In the rows, zero is written as 128.
Each run below is a few steps of one of 7 hidden systems, one row a step.
Nek, trace 1:
0: 146 108 117 121 168 128 175 141 171 151 159 114  99 115 119 160  61 125  94 125 126 109  96  98 171 126
1: 163 103 141 116 110  67 120 131 134 121 118 112 146 123 113  70 117 139 139 134 150 162 114  95 150  54
2: 106 135 154 134 117 111  85 114  95 114 109 172 152 117 143 108 170 124 187 148 140 127 176 136  73 129
3:  87 133 116 144 171 170 157 131 120 146 120 148  99 118 148 190 108  99 145 131 112  82 141 124 101 174
4: 152 109 113 141 154 135 186 157 145 138 115 100 113 133 100 161  80 122  94 115 136 142  81 105 165  83
5: 169 121 154 131 110  82 103 139 120 115 111 137 173 146  99  96 146 173 122 131 170 170 146 127 141  67
6: 104 129 130 129 123 124  84 116  99 137 113 151 148 142 162 123 161 157 166 140 132  89 201 140  88 164
7:  89 123  79 139 144 178 172 140 113 150 100  92  96 138 153 165 110 101 135 114  96  86 116 125 119 160
Mib, trace 2 (8 x 26):
0: 116  91  97 162 124 104 101 162 118 147  91 144 165 147 114 144 136 164 182 122 133  86 178 128 127  93
1: 132 124 144 180 155 142 131 127  84 130  76 161 129 138 121 177 140 142 149 141 160 131 183 162  92 112
2: 160 131 129 168 165 161 173 137 116 138 104 124 108 153 106 193 103 152  79 120 152 144 136 161 149 123
3: 141 106  91 143 122 132 136 160 147 150 135 122 148 180  84 154 108 180 103  99 117 107 139 143 196 117
4: 112 100 103 156 116 120 100 135 116 142 119 174 148 165  95 135 133 158 184 117 115  87 189 153 157 125
5: 116 115 128 178 154 155 150 111  85 129  82 170  99 137 112 168 122 110 176 135 134 120 170 166 116 122
6: 142 129 112 172 141 174 181 137 105 125  90 115 102 155  92 177 117 118 103 112 131 159 109 169 155 105
7: 156 117  97 153  90 135 122 139 137 128 139 124 139 175  75 134 135 167 107  99 113 139 123 180 197 112
zumil, trace 3:
0: 156 104 148  87 129  71 126 104 133 135 138 103 118 125 156  56  93 148 128 148 145 129 140  76 145 105
1: 118 161 153  85 103 110  92 127 113 113 123 104 169 124 169  78 176 137 113 138 141 152 133  97  75 138
2: 124 177 139 124 132 177 131 128 123 117 134 104 129 120 158 162 163 130  66 127 131 147 112 162  87 183
3: 157 132 139 133 163 156 176  93 139 134 152 111  56 108 137 152  83 108  91 139 128 133 109 155 148 158
4: 150 106 162 107 142  92 140  76 134 125 149 142  78  95 140  74  84  95 161 156 136 137 128 103 146 111
5: 106 149 162 102 112 100  86 113 125 106 138 160 151  91 148  87 164  99 171 149 131 140 133 104  75 132
6:  90 171 129 141 132 168 115 147 128 114 128 144 143  95 141 179 176  96 130 126 119 125 111 153  64 166
7: 131 125 114 175 162 170 171 122 129 130 122 136  77 103 114 196 106  93 132 130 119 121 109 173 134 137
Limeb, trace 4 (8 x 26):
0:  90 148 120 127 159 172 172 140 102 130  85 101 111 113 166 164 126  83 122 130 126 125 104 102  71 143
1: 109 107  87 148 108 107  93 165 149 129 119 116 148  72 139 141 162 110 188 130 106  94 101 131  91 103
2: 165 109 150 129 130  67  80 138 162 135 164 164 165 114 114 117 125 181 136 139 155 116 162 126 144 107
3: 154 149 179  97 172 128 157 102 132 136 153 130 109 140 148 128  88 152  59 144 160 145 148 101 132 160
4: 120 137 116 125 144 156 176 124 111 127  95  68  84  99 169 133 118  81 114 134 122 141  78 112  92 128
5: 129 106 108 164 106 107 105 148 129 112  97 124 138  77 119 131 158 101 193 136 124 132  98 150  98  69
6: 155 131 169 139 130  91  76 117 151 118 168 193 153 108 103 132 144 156 143 146 151 130 167 159 129 129
7: 156 148 157  97 153 137 141  87 145 135 175 119  89 131 155 121  98 147  67 139 134 127 142 141 146 192
Limeb, trace 5:
0:  96 164 172  92 114 135 125 101 113 110 154 191 150 170  97  88 137 102 128 120 124 165 146 103 140 150
1:  85 149 122  90 111 159 148 113 142 124 170 134 109 146 114  98 114  75 128 109  80 129  88 105 162 171
2: 114 117  91 122  85 131 141 145 143 120 133 110 139 153  78  99 127 102 138  95  92 149  74 115 184  91
3: 114 148 146 122  92 130 120 141 116 106 122 169 180 179  66 104 156 128 123 106 132 181 125 121 153  97
4:  78 173 149  85 107 157 122 113 117 117 153 166 150 174 115  97 150 104 117 111 106 149 136 109 132 179
5:  83 126  97  90  96 143 141 122 139 132 153 118 119 154 122  82 114  89 146 100  76 114  96  95 168 151
6: 113 111 104 126  99 119 145 156 138 127 123 140 154 170  65 107 116 116 145  99 111 148  99  97 185  76
7:  99 165 152 111 111 146 126 152 124 110 133 173 187 179  76 129 152 127 103 105 132 173 124 106 140 122
Mib, trace 6, 8 rows:
0:  64 116  93 118 118 121 116 172 129 144 113 141 176 150 124 129 138 122 178 111 104  83 140  73 117 123
1:  95 162 166 135 130 150 123 119  79 108  88 177 151 149 120 129 168 104 150 135 147 163 161 130  78 132
2: 143 161 164 118 154 172 175  89 108 121 136 129  86 150 128 142 106 118  66 129 142 167 129 147 139 168
3: 119 125  88 105 113 147 149 139 165 145 168  97 119 157 114 124  98 134  89  97  89 107  95 118 192 159
4:  82 118  99 116  83 116  87 139 139 128 148 158 164 141 106  95 154 114 192 113  85  98 135 119 140 132
5: 107 142 163 140 133 138 128  85  89 106 106 177 105 110 128 113 148  75 187 150 129 153 148 146  91 128
6: 149 145 143 130 144 161 186 102 113 116 112  95  73 116 135 131 109  86  90 133 133 175  81 145 130 124
7: 150 128  94 110  85 125 123 147 164 124 159  70 137 134 117 101 135 143  88 102 101 140  74 140 175 125
zusu, trace 7 (8 x 26):
0: 153 129 164 115 107  86 105 119 104 112 106 138 165 156 120  71 149 156 129 135 164 173 156 112 126  82
1: 110 113  96 102  95 100  75 133 133 140 138 100 151 125 174  85 153 159 161 129 106  77 158 117 109 155
2: 102 136  95 100 123 152 142 149 174 144 179 102 120 120 135 143 110 113 101 106  84  95  78 108 154 175
3: 141 158 167 116 136 135 151 133 151 108 162 162 140 139  73 135 118 111  80 115 140 189  85 118 161 116
4: 145 135 183 115 121  84  94 102 112 112 131 172 154 132 122  78 144 143 146 151 164 162 170 119 116 108
5: 108 103 104 100 112  93  95 112 134 141 139 107 120 104 176  77 127 128 183 141 106  76 149  99 116 145
6:  93 124  82 117 114 148 144 152 171 132 162 108 119 111 112 141 114  88 135 103  78 104  64 111 158 140
7: 121 158 161 137 132 147 138 136 143 105 155 197 147 146  58 156 133 103 112 115 131 175 106 139 155 122
zusu, trace 8 (8 x 26):
0:  75 135 126 138 118 148 108 121  82 127  90 161 144 158 139 124 163 120 183 127 117 109 183 136  88 150
1: 109 114  92 131 128 169 157  93 107 148 128 106  71 158 145 122 102 116 138 118  88  93 148 157 160 178
2: 157 102 104 154 131 138 169 138 134 140 122 116 110 162  77 149  90 140 106 107 125 144 107 145 198  88
3: 135 123 137 151 138 111 120 167 110 135  91 157 187 175  93 155 139 176 122 120 164 138 172 115 128  86
4:  92 138 121 102 137 139 122 131  89 146  95 110 151 172 180 119 141 160 124 128 134  98 186  95  89 168
5: 123 133  92 101 106 162 157 116 122 137 127  49  97 160 161 100 120 129  86 110  99 125 100 129 152 161
6: 174 133 121 138 102 126 123 150 158 120 148 104 149 146  86 135 139 165  69 107 132 164  97 165 178 108
7: 151 140 163 122 145  94  91 150 145 133 149 157 182 129 127 143 138 191  94 139 172 126 170 116 112 130
gunol, trace 9, 8 rows:
0: 158 144 152  97 128 109 116 138 183 128 195 137 152 131 107 126 113 163  65 118 136 141 109 116 169 145
1: 122 132 133  66 123  92 116 132 168 136 172 101 140 107 164  81 111 131 110 133 120 113 104  60 122 145
2: 121 145 123 102 101 125 100 107 136 114 150  86 112  76 185  89 162 104 136 140 109 124  97 139  82 163
3: 153 158 156 139 116 138 104  99 149  97 172 145 105  74 120 132 158  98 122 140 125 164  96 192 113 147
4: 157 126 173 121 136  91 120 113 169 110 179 180 124  88  85 112 109 107 138 141 139 159 102 122 156  99
5: 123 104 151 105 129  69 107 111 138 128 138 154 131  97 137  73 113 111 188 150 134 117 140  75 117  98
6:  97 129 140 134 128 123 106  99  98 118 108 150 113  95 166 108 153  92 196 152 123 113 157 134  69 142
7: 111 140 144 171 138 158 138 113 108 107 112 181 103 109  97 164 146  73 173 137 124 147 126 173 110 126
Los, trace 10, 8 rows:
0: 125 116  91 148 107 108  97 194 174 132 141 130 181 101 100 162 151 140 144 113 117 109  90 127 132  93
1: 115 118  75 122 106 150 135 154 126 153 121  94 150 197 122 133 123 176 102  95 104  92 148 127 171 151
2: 106 147 156 100 121 149 156  85  84 118 116 152 115 197 116  77 117 111 123 122 127 163 157 108 152 144
3: 129 159 178 116 114 114 111 117 138  89 147 174 148  97  96 104 156  84 139 138 139 189  93 126 109 102
4: 137 131 107 125 111 108  89 178 194 127 176 118 172  87 118 154 150 150 109 117 118 112  84 131 130 126
5: 116 109  81  95 118 131 139 145 143 160 141  78 129 170 148 111  98 164 100 105 100  79 134  95 170 159
6: 113 135 137  99 111 148 161  78  85 119 106 111  90 171 141  60 116  93 134 124 111 161 130 113 147 138
7: 136 164 168 125 113 134 114  98 134  89 154 150 114  81 122 113 166  79 131 141 128 180  91 165 100 133
zumil, trace 11 (8 x 26):
0: 145 150 140 133 127 121 121 175 128 114  96  98 176 110 134 149 167 147  88 129 163 168  96 119  79  89
1: 145 145 151 145 174 156 157 122  99 140 103 130 119 158 141 177 114 169  73 137 167 134 175 148 112 154
2: 147 100 107 115 135 122 137  80 121 152 143  95  69 139 170  97  89 151 130 136 115  86 165 148 158 169
3: 159 115 121 104  85  83  97 110 152 116 151  81 120  85 152  58 142 123 143 139 119 140  93 128 132 104
4: 146 165 174 121 131 109 104 150 141 103 135 138 171  89 132 139 167 133  93 139 167 174 103 123  77 111
5: 118 157 154 131 185 163 153 126 110 140 119 143 117 125 159 187 115 134  90 144 155 115 159 126  80 178
6: 130 106 108 134 141 147 155  77 106 143 118  95  48 119 168 113  98 105 152 141 109 100 143 153 133 161
7: 162 112 134 134  90  93 102  90 138 104 149 122 100  84 123  69 143 102 171 146 117 154 106 162 141  98
Nek, trace 12 (8 x 26):
0: 144 128 140 162 167 148 159 103 117 124 111 125  66  71 151 164 114  84 143 152 137 134 110 163  95 128
1: 175 101 128 173 154 107 135 148 164 131 142 139 111  78  99 179 104 133 131 139 146 126 104 157 143  83
2: 154  98 125 136 134  66  89 168 160 140 132 125 171  89 138 139 131 175 143 140 157 103 136 104 107  84
3: 114 119 126 126 143 110 114 141 102 138  82  97 139  98 190 130 148 139 152 150 148 103 152  99  52 122
4: 135 128 119 168 158 162 167 125  90 127  70  96  87 105 159 174 132 106 130 140 144 134 122 156  81 120
5: 177 115 117 186 146 135 143 149 138 130 114 119 120 114 100 193 124 155 101 126 151 139 120 190 143  96
6: 167 105 107 145 121  90  84 168 156 144 132 106 170 119 130 150 143 203 113 124 149 100 148 145 131 110
7: 121 122  94 116 110 117 100 148 114 139  95  62 151 121 194 115 162 164 129 131 128  96 143 118  77 139
Los, trace 13, 8 rows:
0:  97 158 137 147 113 147  87 139 102 107 107 158 163 119 134 149 195 118 157 132 131 136 149 160  66 143
1:  94 151 130 134 167 153 142 179 152 140 141 168 165 131 107 207 122 130 102 114 133 108 122 101 114 149
2: 128  92 110 140 140 118 165 149 139 145 122 143 126 165  72 136  74 130 140 110 123 120 123  96 194  83
3: 139 114 118 142  77 112 105 112  98 114 105 132 137 172  95  73 159 143 165 116 120 152 154 165 161  93
4: 106 174 158 110 106 136  83 129 116 110 138 156 183 147 135 120 188 150 111 126 138 148 156 139  88 165
5:  95 157 149  90 155 130 143 169 162 133 155 150 171 129 120 155 111 119  89 120 136 129  98  52 117 137
6: 140 102 101 120 113 113 161 152 154 134 130  96 125 138  90 107  93 115 122 108 114 144  72  93 186  72
7: 159 127 108 125  70 126 103  97 119 116 135  88 120 157 122  71 156 155 115 114 111 152 129 184 166 130
gunol, trace 14, 8 rows:
0: 115 115 110 128 158 143 139 128  96 160  97 115 122 169 166 149 107 173 121 130 138  76 199 117 118 165
1: 103 135  87 151 155 179 162 169 125 148 102  97 122 131 145 204 123 127 103 112 118  96 112 136 106 154
2: 150 131 100 150 120 146 156 173 130 128  96  75 148 145 108 161 137 148  76 105 138 160  82 140 141  87
3: 177 127 135 113 123 111 133 127 122 136 120  87 142 172 132 103 117 196  61 123 156 148 147 124 161 118
4: 139 129 129  94 156 128 133 113 139 156 156  94 112 137 179 127  94 169  75 133 135  88 158 108 135 189
5: 125 131  98 121 142 145 137 156 164 140 146  73 115  77 173 167 122 121  96 126 114  93  79 122 100 159
6: 170 140 128 135 111 118 119 151 151 110 127  77 139  81 139 138 160 132  86 131 145 167  67 154 103 101
7: 186 144 182 108 135  98 123  97 135 114 152 120 123 116 135  95 122 154  75 147 172 179 131 136 132 118

Name the system that made each run.
trace 15 (2 x 26):
0: 159 100 133 107 133 103 159  89 103 142 109  93  87 158 147  69  80 145 120 139 141 137 149 104 161 109
1: 118 114  66 131 104 143 114 140 119 147 105  49 122 129 182 125 150 152 131 117 103  82 131 148 110 155
 -> Mib
trace 16 (2 x 26):
0: 158  99 104 169 126 131 138 115  77 136  65  95 103 154 140 127 131 162 143 134 144 125 172 170 128 101
1: 181 106 118 144 101  96  80 112 138 134 150 119 132 131 128 105 141 194 129 133 133 113 169 187 159 127
 -> zumil
trace 17, 2 rows:
0: 107 122  93 157 127 172 153 123 142 134 151 147  93 132  92 166 112  96 147 108  82 107 111 172 172 157
1: 109 114 103 155  97 140 139 136 132 115 125 160 126 144  61 124 133  84 176 104  95 146  98 145 172  86
 -> Mib
trace 18 (2 x 26):
0: 169 115 165 129 188 107 156 106 125 140 122 117  89  96 161 142  79 142 103 161 172 127 148 113 112 125
1: 142 110 117 133 128 106 142 150 116 122  75  71 127  90 157 114 135 112 142 140 146 147  88  96  83  67
 -> zusu
trace 19 (2 x 26):
0: 127 140 156 149 162 126 104 139 161 129 173 200 145  98 105 190 126 136 131 140 139 109 152 150 119 158
1: 157 140 115 105 127 132 121 127 164 140 175  74 116 113 165 136 124 164  60 126 121 108 110 147 138 179
 -> Limeb
trace 20:
0: 139 100  96 152 131 156 175 115 104 145 102 107  83 177 103 135  88 132 128 112 111 120 138 154 188 120
1: 146 130 162 146 116 125 113  69  89 109 123 171 106 150 111  92 144 128 160 141 140 159 181 178 139 131
 -> Los
trace 21, 2 rows:
0: 114 120 125 109 114  94 129 167 131 120  96 110 170 113 130  98 141 110 152 127 135 149  89  59 100  61
1: 142 142  93 137  92 154 134 164 129 120 109  66 151 144 123 147 167 147  74 102 120 155  79 161 133 116
 -> Los
trace 22:
0: 176 111 169 132 175  95 142 115 131 142 129 148 121 136 122 135  84 172 101 150 177 135 168 110 145 106
1: 121 105 120 112 134  91 132 153 109 140  77  86 154 123 167  98 123 139 145 139 150 123 131  60  89  83
 -> zusu
trace 23 (2 x 26):
0: 113 151 150 121  98 140 114  99 142  97 171 181 122 118  83  99 148  77 153 120 103 168 101 155 151 137
1: 104 148 160  97 143 124 115 121 174 125 202 191 137 111 106 133 111 107 126 129 114 116 120 103 145 169
 -> Nek
trace 24 (2 x 26):
0: 147 162 160 136 151 160 166 110  83 114  83 109 107 142 145 142 137 121  79 138 165 183 131 144  95 130
1: 183 135 182 142 172 105 137 122 150 117 147 150 116  84 115 160 109 138  88 153 176 160 122 142 120 108
 -> Los
trace 25 (2 x 26):
0: 122 173 139 122 118 155 105 133 110 114 124 105 152 118 170 146 187 144  88 131 139 141 131 161  65 174
1: 125 145 153 108 185 140 169 143 155 145 154 137 118 113 138 173  82 124  73 135 146 119 112  81 122 155
 -> Los
trace 26 (2 x 26):
0: 107 155 170 113 150 124 114 131 169 116 187 201 147  92 103 154 124 100 132 135 128 130 115 110 118 150
1:  99 125 136 101 113 107 135 133 137 112 131 140 137 104 114  86 123  63 173 130 112 152  78  68 121  86
 -> gunol
trace 27:
0: 116 154 144 126 140 132 101 136 172 116 181 159 128  56 137 165 147  98 132 140 119 114  97 142  94 166
1: 113 125 128 153 176 143 166 138 131 130 110 138  97  72 140 180 103  70 149 144 131 120  93 110  92 115
 -> zumil
trace 28, 2 rows:
0:  93 113 106 151 120 125  94 162 138 141 130 184 175 152  92 157 142 149 177 114 114  87 169 129 139 129
1:  64 152 125 120 122 152 127 170 108 129 102 164 190 174 102 140 154 116 142 105 119 131 139  84 107 128
 -> gunol
trace 29, 2 rows:
0: 115  98  78 160  96 124 116 149 151 125 134 133 126 104  89 138 136  97 191 112  88 110  91 154 153  93
1:  97 135 131 157 151 153 129 148 139 132 143 206 146 135  78 194 125 114 154 120 119 110 145 145 136 143
 -> zusu
trace 30 (2 x 26):
0: 117 145 128  91 100 136 103  78 119 123 156 105 102 130 175  72 150 124 130 134 101 113 145 148 120 195
1: 123 148 123 137 121 153 110 116 170 117 189 150 105  85 121 162 144 101 132 125  95 112 100 185 134 180
 -> gunol
trace 31, 2 rows:
0: 105 152 157 130 133 116  91 150 137 110 132 161 167  71 143 151 177 105 155 144 142 130 120 120  53 126
1: 106 150 144 117 139 149 128  85 124 116 148 134  81  77 171 123 134  74 152 151 110 118 119 141  83 180
 -> zusu
trace 32 (2 x 26):
0: 156 129 171 114 168 101 155 143 126 132 110 130 146 141 125 129  96 156  79 139 184 163 134  75 125  88
1: 154 101 146 141 136  97 123  91  82 136  89 138 111 152 144  92 118 159 160 150 158 124 201 138 128 109
 -> Nek
trace 33 (2 x 26):
0: 140  85  89 153  92  95  92 130 149 125 134 125 123  91 112 106 139 121 198 130 100 104 115 160 151  90
1:  86 146 120 126 119 124  97 181 152 120 135 142 182  82 134 157 167 105 151 123 120 115  93 102  72 125
 -> Nek
trace 34, 2 rows:
0: 152 122 140 174 158 159 175 104  85 125  81 133  81 141 114 162 108 115 126 137 148 154 144 174 135 107
1: 155  96 109 179 142 121 138 129  85 139  57 106 115 141 135 148 128 159 149 139 155 126 166 164 116  85
 -> zusu
trace 35, 2 rows:
0: 120  95 118 177 156 132 136 115 106 140 100 171  97 123 110 158 108 118 196 139 125  95 173 157 133 114
1: 123  86  89 159 104 101  88 133 133 137 124 147 133 113 116 121 138 132 211 130 106  85 155 155 139 103
 -> zumil
trace 36:
0: 120 136 141 128 125 106  78 151 173 128 186 194 178 115  95 151 144 152 138 123 126 106 145 132 136 148
1:  86 118  88 128 153 140 147 188 150 151 115 107 149 114 145 182 110 121 129 116 114  82 104  75 107 130
 -> zumil
trace 37 (2 x 26):
0: 156 151 120 142 126 155 120 133 124 127 120  74 126 113 170 161 163 163  71 131 142 133 123 183  94 162
1: 146 133 129 131 145 117 107 164 193 136 192 150 151  94 110 181 119 155  93 123 130 106 110 136 145 147
 -> Mib
trace 38 (2 x 26):
0:  82 147 102 150 148 191 167 157 105 137  91 120 126 155 129 195 131 110 114 110 115 114 124 131 104 154
1: 137 123  92 154 116 159 168 159 120 130  94  91 135 169  88 153 127 131  94  96 123 157  89 144 166  91
 -> gunol
trace 39:
0:  90 103 108 135 134 143 145 107 117 145 132 171 104 166  98 122  90 108 180 116  96  90 161 123 175 144
1: 100 105  88 124  77 113 106 141 145 126 137 135 148 135  94  88 141 106 189 106  83 116 105 117 166 101
 -> zumil
trace 40:
0:  95 135 154 117 121 101  81 124 110 120 123 187 168 130 129 103 158 129 183 140 137 118 181 105  90 130
1:  66 158 145 124 138 169 146 110  95 117 114 178 119 142 120 131 137  67 165 129 111 136 137 114  98 159
 -> gunol
trace 41 (2 x 26):
0: 138  97 110 140 128  84  77 145 171 145 164 144 142  85 134 142 128 160 169 139 122  67 151 139 126 132
1:  97 117  97 108 134 113 127 165 140 142 110  78 144  87 177 127 131 111 151 134 118  95  94  70  75 120
 -> Nek
trace 42, 2 rows:
0: 140 108 110 155 120 103 128 185 130 125  82 109 167 117 104 143 143 133 141 119 147 150  95 104 116  43
1: 135 129 143 156 145 130 127 148  93 135  85 156 169 179 109 163 139 182 112 125 168 137 188 137 119 113
 -> zumil
